Each row has a name. Each question is about the rows just above it.

Dezip: [-3 -3 7 -27 -5 25 16 25]
Neli: [7 -35 -1 -51 -23 -30 -22 -11]
melu: [-3 -3 7 -27 -5 25 16 4]
Lozar: [-9 -30 -23 -1 -35 -51 15 -11]
Whose row is [-3 -3 7 -27 -5 25 16 4]? -> melu
Whose row is [-3 -3 7 -27 -5 25 16 25]? -> Dezip
The next 2 entries after [-30 -23 -1 -35 -51]: -> [15 -11]

tuko: [7 35 4 -4 27]
Pulus: [16 57 -3 -3 51]
Bod: [56 -3 5 -8 -2]
What are the next 2 entries after [57 -3]? -> [-3 51]
The next 2 entries after [56 -3]: -> [5 -8]
Give the next 2 entries after [16 57]. -> [-3 -3]

Fep: [-35 9 48 5 24 -32 -3 -44 5 -15 45 -17 -51 7 -34 17 43 45 -10 11 34 24 -32 -40 -51 54 -45 -48 48 1 17 24 -10 31 -26 43 15 19 -11 -9 52 44 50 -52 -37 50 20 -41 2 -24 27 -45 -53 25 -10 -35 -18 -26 31 -33 13 -34 0 -53]
tuko: [-15 11 -1 -35 47 4 -8 51 -39 -40 42 -29 21 29 -2 12 -7 9 52 -38 54 4 -53 9 -30 17 46 4 -39 0 -21 -51 31 -20 13 34 7 -42 -9 15 -3 -2 31 -4 -23 -43 -32 -49 5 49 22 29 -52 15 19 34 9 15 -24 10 19 19 -16 48]
Lozar: [47 16 -12 34 -18 -12 -39 42 51 -8 -40 22 -50 23 -19 -21 -22 -51 39 38 -46 -4 -52 45 35 -14 -16 4 51 -24 45 -17 -13 11 -1 -35 47 4 -11 -28 18 -5 -7 22 17 -4 -19 35 16 38 23 3 -2 47 20 -9 -42 3 50 2 -9 41 46 22]
The next 2 entries after [4 -8 51 -39 -40 42]: -> [-29 21]
What are the next 2 entries after [-13 11 -1 -35 47 4]? -> [-11 -28]
The next 2 entries after [-23 -43 -32 -49 5 49]: -> [22 29]
What are the next 2 entries after [11 34]? -> [24 -32]
The next 2 entries after [-42 3 50]: -> [2 -9]

melu: [-57 1 -15 16]
Zas: [2 -1 -8 -1]
Lozar: [2 -3 -5 0]
dap: [11 5 10 24]
vun: [2 -1 -3 0]
Neli: [-3 2 -1 -1]
Whose row is [-57 1 -15 16]? -> melu
[11 5 10 24] is in which row? -> dap
Whose row is [2 -3 -5 0]? -> Lozar
Whose row is [-3 2 -1 -1]? -> Neli

Bod: [26 -15 1 -19 -19 26]
tuko: [-58 51 -34 -29 -3 -3]
vun: [34 -3 0 -1 -28 4]
dap: [-47 9 44 -40 4 -12]
Zas: [-47 9 -15 -26 19 31]
Dezip: [-9 44 -27 -36 -25 -22]
Whose row is [-47 9 -15 -26 19 31]? -> Zas
Give the next 2 entries after [44 -27 -36]. -> [-25 -22]

vun: [-6 -10 5 -1 4 -4 -12 -6 6 7 -9 -4 -2 -7 -9 -10 -8 -9 2 -10 14 1 1 -6 -13 5 1 -8 10 17 -3 -3 8 0 -7 3 -6]
Neli: [-14 -2 -16 -11 -1 0 -3 12 -3 -2 0 13 -7 2 8 1 0 -6 5 9 -11 -6 -2 6 -17 0 -17 0 0 -2 5 -7 4 17 3 11 -8]
dabat: [-1 0 1 -1 0 0 0 0 1 0 0 0 -1 0 0 1 0 0 0 0 0 0 0 0 -1 0 0 0 0 0 0 -1 0 0 0 -2 0]
Pulus: [-20 -3 -24 -17 -2 0 -4 17 -5 -3 0 20 -11 3 11 2 -1 -8 7 12 -15 -9 -3 10 -26 -1 -26 0 -1 -3 5 -11 5 26 5 15 -10]
Lozar: [-3 7 -8 3 -6 14 -2 -11 -19 -10 -15 15 6 11 -2 -10 -14 -12 5 -13 -4 7 -6 -4 9 -3 -3 2 11 3 4 4 6 -1 -5 -8 14]
melu: [0 0 -3 2 2 0 -1 -1 -1 -1 1 0 1 -1 3 -5 -2 0 1 -2 -3 2 -1 0 2 -1 0 1 2 1 2 2 0 2 3 4 -1]
dap: [0 1 40 -28 -16 -3 5 16 19 10 -4 -1 -11 18 -31 60 22 4 2 19 36 -20 8 -2 -20 9 -2 -14 -28 -11 -29 -29 -7 -25 -32 -39 15]
Dezip: [-3 7 5 3 10 14 -2 -11 -19 -10 -15 15 6 11 -2 -10 -14 -12 5 -13 -4 7 -6 -4 9 -3 -3 2 11 3 -4 4 6 -1 -5 -8 14]
tuko: [1 0 -4 3 1 1 0 -1 -2 -1 0 0 1 -2 3 -6 -2 -1 0 -1 -3 3 0 0 2 -1 0 1 2 1 2 3 0 2 3 4 -1]
Zas: [-1 1 23 -15 -10 -2 3 9 10 5 -3 -1 -6 10 -17 33 12 2 1 10 20 -11 3 -1 -11 6 -1 -8 -16 -6 -17 -16 -3 -14 -18 -21 9]
What are the next 2 entries after [-11 -29 -29]? -> [-7 -25]
The next 2 entries after [3 -1 -11 6 -1 -8 -16 -6]: -> [-17 -16]

Pulus: [31 -52 -26 -45 9 34 -25 -38 -6 -9 14 -44 -16 -34 -24 28 -7 -26 12 -2 27 24 34 10 -26 -11 -37 3 18 -47 17 9 -56 47 27 -31 -17 23 -27 -3 22 -32 35 7]
Dezip: [2 12 15 1 5 9 12 2 -8 -16 10 -1 -2 -26 1 9 -1 -22 -2 -2 4 -10 -18 -6 5 11 -4 6 -10 0 6 -19 -5 6 -13 7 -3 -3 -6 -4 -5 12 -8 10]
dabat: [13 -11 5 1 -5 6 -12 -14 -8 8 3 -27 -8 -13 2 9 -8 2 -2 -14 17 6 2 3 10 17 0 23 19 -8 6 2 -8 13 27 -31 -9 25 -14 3 -9 1 -18 8]
Neli: [-2 29 -10 39 -3 -27 14 19 -14 7 1 -4 45 28 -9 4 -16 5 -19 -16 -12 -1 -38 -2 32 4 27 9 5 7 -24 10 -6 -27 8 -2 2 -23 13 19 -37 2 -8 -31]
Fep: [1 -12 -46 23 4 -18 12 12 -2 -1 0 8 20 21 0 6 -1 19 -25 -12 -10 17 -28 -14 3 -46 14 -31 18 21 -10 -2 22 -36 -11 -17 20 -24 15 7 -8 9 59 -50]
Bod: [6 -25 -41 5 0 -2 -7 -5 -1 15 -16 -23 2 10 3 2 -3 24 -1 -12 5 19 13 -2 -12 -16 0 6 17 10 -3 13 13 -8 15 -8 -3 10 -2 0 5 -1 28 -9]
Lozar: [17 -3 -7 -8 6 12 -10 -18 -20 1 0 -47 12 -18 -12 25 -19 -20 9 -14 18 10 8 13 -6 30 -17 42 4 -32 1 11 -45 31 29 -4 -26 17 -25 11 -7 -15 -20 22]
Zas: [-2 -4 -28 -8 10 -5 13 1 20 -15 -1 10 0 5 -5 9 -2 6 2 -6 -18 26 -19 -12 -17 -26 -8 -28 -3 5 -11 1 20 -42 -15 -17 9 -28 1 -2 38 8 48 -19]
dap: [-4 19 -24 -19 25 4 12 -10 1 -19 -6 -26 14 3 -14 25 -20 -28 25 -18 -16 27 -14 6 -43 32 -37 21 -28 -43 -18 20 -21 -8 7 -20 -18 -29 -29 13 37 -8 6 30]
tuko: [-2 -3 -1 17 -2 -5 4 15 -21 5 -1 14 12 3 5 -8 13 1 -20 12 8 -34 6 -2 17 -27 18 -9 3 28 8 -13 -4 21 -7 3 5 0 23 -9 -44 3 13 -15]
Which row holds [31 -52 -26 -45 9 34 -25 -38 -6 -9 14 -44 -16 -34 -24 28 -7 -26 12 -2 27 24 34 10 -26 -11 -37 3 18 -47 17 9 -56 47 27 -31 -17 23 -27 -3 22 -32 35 7]? -> Pulus
What are the next 2 entries after [20 -15 -1 10 0 5 -5 9 -2 6]? -> [2 -6]
Give the next 2 entries after [15 7]. -> [-8 9]

melu: [14 -33 -46 14 -11 33 3 6 -11]
Fep: [13 -28 -48 17 -10 19 10 -4 -4]
Bod: [3 28 24 -11 1 -8 -7 13 -6]
Zas: [2 -42 -12 19 -36 -1 14 -6 -2]
dabat: [-3 11 11 -5 1 -12 1 -3 1]
Dezip: [1 0 19 -12 11 32 -19 22 -13]
Lozar: [5 -3 -21 15 -7 0 8 -31 17]
dap: [-4 -12 9 -17 -5 7 -11 41 -31]
vun: [10 -15 -19 2 -4 33 -7 6 -11]
Neli: [-14 26 43 -12 5 -24 -7 -8 11]
tuko: [7 -12 -13 7 3 29 -5 -4 1]
What are the next 2 entries after [17 -10]? -> [19 10]
Give the next 2 entries after [19 -12]. -> [11 32]
What are the next 2 entries after [3 29]? -> [-5 -4]
What are the next 2 entries after [19 10]? -> [-4 -4]
The next 2 entries after [7 -12 -13]: -> [7 3]
Give the next 2 entries after [26 43]. -> [-12 5]

Bod: [21 6 -36 10 -3 4 48 57 24 -11 23]
vun: [21 6 -36 10 -3 4 48 57 -55 14 -25]
Neli: [-36 18 62 -44 -28 18 60 40 -57 40 -6]
Lozar: [-44 -28 -29 -36 62 18 -57 60 40 -39 42]
Fep: [25 -17 34 -3 -17 28 58 60 40 -39 42]
dap: [-36 18 62 -44 -28 -29 -57 -45 -31 40 -36]
What are the next 2 entries after [-36 18 62 -44 -28 18 60]? -> [40 -57]
What are the next 2 entries after [18 -57 60 40]? -> [-39 42]
Whose row is [21 6 -36 10 -3 4 48 57 -55 14 -25]? -> vun

Fep: [-6 5 -10 25 15 -9 -9 3 3]
Dezip: [30 2 -26 33 -51 46 -25 16 -5]
Neli: [-32 -25 25 -10 20 -34 22 -35 1]
What are the next 2 entries after [25 -10]? -> [20 -34]
The next 2 entries after [2 -26 33]: -> [-51 46]
Give the next 2 entries after [15 -9]. -> [-9 3]
The next 2 entries after [2 -26]: -> [33 -51]
What are the next 2 entries after [-10 25 15 -9 -9]? -> [3 3]

Zas: [9 -13 -36 45 0 21 6 -28 0 0 0 -8 -2 0 -3 -26 -24 22 -17 0 22 -15 -2 19 -7 -2 0 -10 13 11 0 -11 0 26 1 29 31 -9 0 12 0 7 0 7 -1 0 -2 24 8 -42 -6 -15 -15 -27 -2 13 28 18 42 26 0 -3 2]
dabat: [1 -12 -25 54 22 19 -9 5 31 -15 -7 -7 13 -33 0 -32 -27 0 -1 3 14 -13 16 2 -10 2 -11 0 10 -12 24 -21 -8 21 4 29 41 -22 -34 25 9 1 5 18 5 11 1 12 -6 -42 -7 -27 4 -25 -19 11 7 29 22 39 -11 -10 9]
Bod: [1 -12 -25 54 22 19 -9 5 31 -15 -7 -7 13 -33 0 -32 -27 0 -1 3 14 -13 16 2 -10 2 -11 0 10 -12 24 -20 -8 21 4 29 41 -22 -34 25 9 1 5 18 5 11 1 12 -6 -40 -7 -27 4 -25 -19 11 7 29 22 39 -11 -10 9]
Whose row is [1 -12 -25 54 22 19 -9 5 31 -15 -7 -7 13 -33 0 -32 -27 0 -1 3 14 -13 16 2 -10 2 -11 0 10 -12 24 -20 -8 21 4 29 41 -22 -34 25 9 1 5 18 5 11 1 12 -6 -40 -7 -27 4 -25 -19 11 7 29 22 39 -11 -10 9]? -> Bod
What are the next 2 entries after [0 -3 -26 -24 22 -17 0 22 -15 -2 19]? -> [-7 -2]

Zas: [2 19 -15 24 -7 13 -29 -3 -26 14 -3 6 -2 10 -10 -15 -2 15 -7 16 -14 -35]
vun: [-18 6 2 -6 14 -28 -4 0 12 2 -12 2 0 9 -15 -30 -7 15 -23 -3 -9 24]
Fep: [28 4 30 1 -5 11 19 -5 -12 -26 -2 6 -3 0 -18 9 -22 20 21 11 14 -20]
Bod: [-24 -31 -3 10 -17 -18 5 2 -12 19 -22 2 -16 10 -7 -30 -20 18 -34 1 -2 37]
Dezip: [-3 -18 -31 5 19 2 2 -24 -22 -17 -12 10 8 -6 -9 -5 -22 -9 -16 33 13 32]
What are the next 2 entries after [-3 6 -2]? -> [10 -10]
Give the next 2 entries after [-3 -18 -31 5 19 2 2 -24 -22 -17 -12 10]. -> [8 -6]
Give the next 2 entries after [-15 -30 -7 15]. -> [-23 -3]
Give the next 2 entries after [-23 -3]. -> [-9 24]
What are the next 2 entries after [0 9 -15 -30 -7]? -> [15 -23]
The next 2 entries after [2 -24 -22 -17 -12 10 8 -6 -9 -5 -22 -9]: -> [-16 33]
What are the next 2 entries after [-17 -18 5 2 -12 19 -22 2 -16 10]? -> [-7 -30]

Pulus: [-29 -40 -39 15 28 9 22 35 -16 46 17 39 -26 -2 -25 -31 30 -38 -45 -22 31 -20 -9 32 14 -40 27 -1 -28 -8 48 27]
Fep: [-29 -40 -39 15 28 9 22 35 -16 46 17 39 -26 -2 -25 -31 30 -38 -45 -22 31 -20 -9 32 14 -40 27 37 -28 -8 48 27]
vun: [-22 34 -39 15 28 9 22 35 -16 46 17 39 -26 -2 -25 -31 30 -38 -45 -22 31 -20 -9 32 14 -40 -41 -30 -37 43 -16 27]
Whose row is [-22 34 -39 15 28 9 22 35 -16 46 17 39 -26 -2 -25 -31 30 -38 -45 -22 31 -20 -9 32 14 -40 -41 -30 -37 43 -16 27]? -> vun
Which row holds [-29 -40 -39 15 28 9 22 35 -16 46 17 39 -26 -2 -25 -31 30 -38 -45 -22 31 -20 -9 32 14 -40 27 -1 -28 -8 48 27]? -> Pulus
Whose row is [-29 -40 -39 15 28 9 22 35 -16 46 17 39 -26 -2 -25 -31 30 -38 -45 -22 31 -20 -9 32 14 -40 27 37 -28 -8 48 27]? -> Fep

vun: [-13 -18 36 29 -2 4 -39]
Pulus: [-1 -18 -50 -12 -12 -13 15]
Dezip: [-13 -18 36 29 -8 4 -39]
Zas: [22 32 -20 -20 17 -10 39]
Neli: [-18 -13 36 25 -2 -1 -9]
melu: [-43 -38 5 -12 -12 -13 15]
Fep: [13 -3 -43 -36 5 -23 33]
tuko: [-13 8 30 -38 25 -18 14]
The next 2 entries after [-50 -12]: -> [-12 -13]
The next 2 entries after [5 -12]: -> [-12 -13]
Give the next 2 entries after [-43 -36 5]. -> [-23 33]
The row with [-13 -18 36 29 -2 4 -39] is -> vun
What are the next 2 entries after [13 -3 -43]? -> [-36 5]
Give the next 2 entries after [-18 36 29 -8]. -> [4 -39]

